One vector is turned by the same rotation once a step. Each row is the vector after some number of steps, and that number follows the row.
The counts run from 0 to 172.
[114 175 140 142 121 117  70 112 171 158 101 151 125 143 130 105 151 175
 138  99 165 115  83 137 116 119 129 126 109 176 121 149] => 74
[101 170 147 130 152 112 114 134 128 117 179 110 195 134  94 109 160 171
 109  94 134 109 115  96 150 141 125 152  97 143  93 129] => 38
[132 127 162 166 180 174 123 119  97 109 127 111 196 173 115 120 140 147
  97 126 134  89 131 134 114 125 155 124 110 124  89 113] => 48
[143 122 125 175 156 180 136 103 156 136 111 168 159 130 115 145 163 108
 103 138 155  67 107 163 108 135 167 146 140 110 123 129] => 130
[125 187 138 149 132 131 139  92 150 130 137 146 128 154 104  96 150 135
 115 122 168  97 121 135 169 118  99 156 103 201  98 136] => 30
[146 137 136 153 177 182 108  92  97 134  90 135 148 139 136 111 130 144
  94 165 159  96 102 163 106 114 169 138 151 122 113 147] => 171
[108 168 110 143 136 141 112  84  81 113 116 108 152  93  95 145 123 141
 116 115 128 124 146 146 160 133 102 191  93 154 114 166] => 103
[142 151 142 161 157 165 112 109 148 122  66 139 170 164 100 111 162 125
 118 126 113 105  90 142  88 156 135 164 125  87 130 123] => 87
[130 177 129 137 118 150  70 126 139 140 137 120 142 143 126 155 158 164
 119  97 149 104 152 147 144 126 141 116  75 192 103 147] => 114
[131 186 138 109 148 139  75 130 132 151 156 100 156 167 113  97 170 191
 107 134 132 113  94 111 116 117 156 160 132 126 109 123] => 159
[123 139 124 156 135 194 117 112 135 156 102 150 129 144 106 166 184 124
 113 141 163 102 120 137  82 119 162 186 129 122 114 121] => 127
[146 142 121 141 152 166  80  86 107 153 128 114 138 164 137 110 128 178
 104 158 148  92 102 161 115  93 168 148 150 143 111 127] => 53
[144 127 137 162 183 171 111  93 102 126  99 138 159 131 141 106 122 143
  92 156 156  84 103 172 118 117 173 120 150 123 110 150] => 172
[103 138 157 178 143 124 111 101 135 119  97 157 153 119 127 119 124 143
 130  84 175 100 119 150 137 126 120 105  85 188 103 154] => 70
[148 142 139 168 161 165 118 104 146 115  75 138 180 165 102 115 153 119
 116 121 109  92  97 150  96 157 131 152 121  88 127 125] => 88
[133 144 140 151 159 189 111  94  76 136  92 115 135 157 117 124 139 151
  99 163 154 115 116 144  97 102 159 169 138 130 103 133] => 169
[146 142 114 137 158 158  81  88 109 154 130 118 143 148 138 104 128 180
 104 158 149  91  92 159 118  99 176 145 160 128 119 138] => 54
[ 89 132 142 162 137 103  93 128 147 131 124 133 191 129  94 136 153 165
 140  65 129 113  96 108 106 149 122 159  89 116 117 124] => 80
[104 144 154 171 132 122 102  99 139 134  99 156 137 135 130 115 130 156
 134  84 176 104 117 143 136 120 116 114  82 200 105 148] => 71
[128 126 133 173 125 184 108 117 139 144 124 137 149 171 115 181 167 140
 117 110 158  85 147 146 102 117 155 144  92 160 102 108] => 8
[132 176 166 146 165 132 130 130 151 108 145 129 186 160 116  84 159 142
 102 107 143  89 117 120 154 146 125 105  98 157  90 137] => 153
[131 134 164 159 183 177 126 126 103 107 122 112 195 164 115 117 154 142
  91 131 132  94 121 129 108 135 158 126 116 112  91 123] => 47
[ 92 150 133 149 143 146 105  86  80 142  89 141 116  89 120 124 124 151
 117 139 182 132 105 141 115 103 136 180 132 155 111 168] => 63
[130 181 125 128 115 147  59 129 148 155 138 118 130 145 125 154 167 172
 119 108 148 106 143 145 137 119 147 129  86 183 109 142] => 115
[109 186 135 121 130 170  72 147 130 146 109 130 140 106 113 160 193 146
 111 118 147 129 128 123  99 145 163 160 102 122 115 161] => 1
[ 94 183 139 145 134 135 149 102 118 126 127 142 135 118  87 111 155 129
 115 121 168 122 123 108 150 128  91 190 104 174  94 146] => 146
[137 180 146 143 158 157 104 127 131 107 106 137 170 104 129 129 152 120
 101 112 141 100 147 165 156 156 136  97  84 155 103 183] => 110
[ 98 119 125 160 134 160 101 129 122 137 146 127 174 120 100 188 173 148
 116  93 147  99 138 119 100 129 158 170  96 122 104 122] => 123
[104 136 159 179 157 127 119 104 131 115  92 166 161 106 131 112 127 133
 119  91 174 101 112 151 138 134 124 101  94 172 103 164] => 69
[128 170 137 142 127 148  81 124 136 129 136 119 154 140 129 153 151 153
 115  94 146  98 159 151 151 133 136 107  68 189  97 149] => 113
[114 164 107 148 136 151 146  83 132 144 113 162 123  94  94 122 155 115
 109 149 165 104  95 136 132 125 127 209 149 126 122 149] => 22
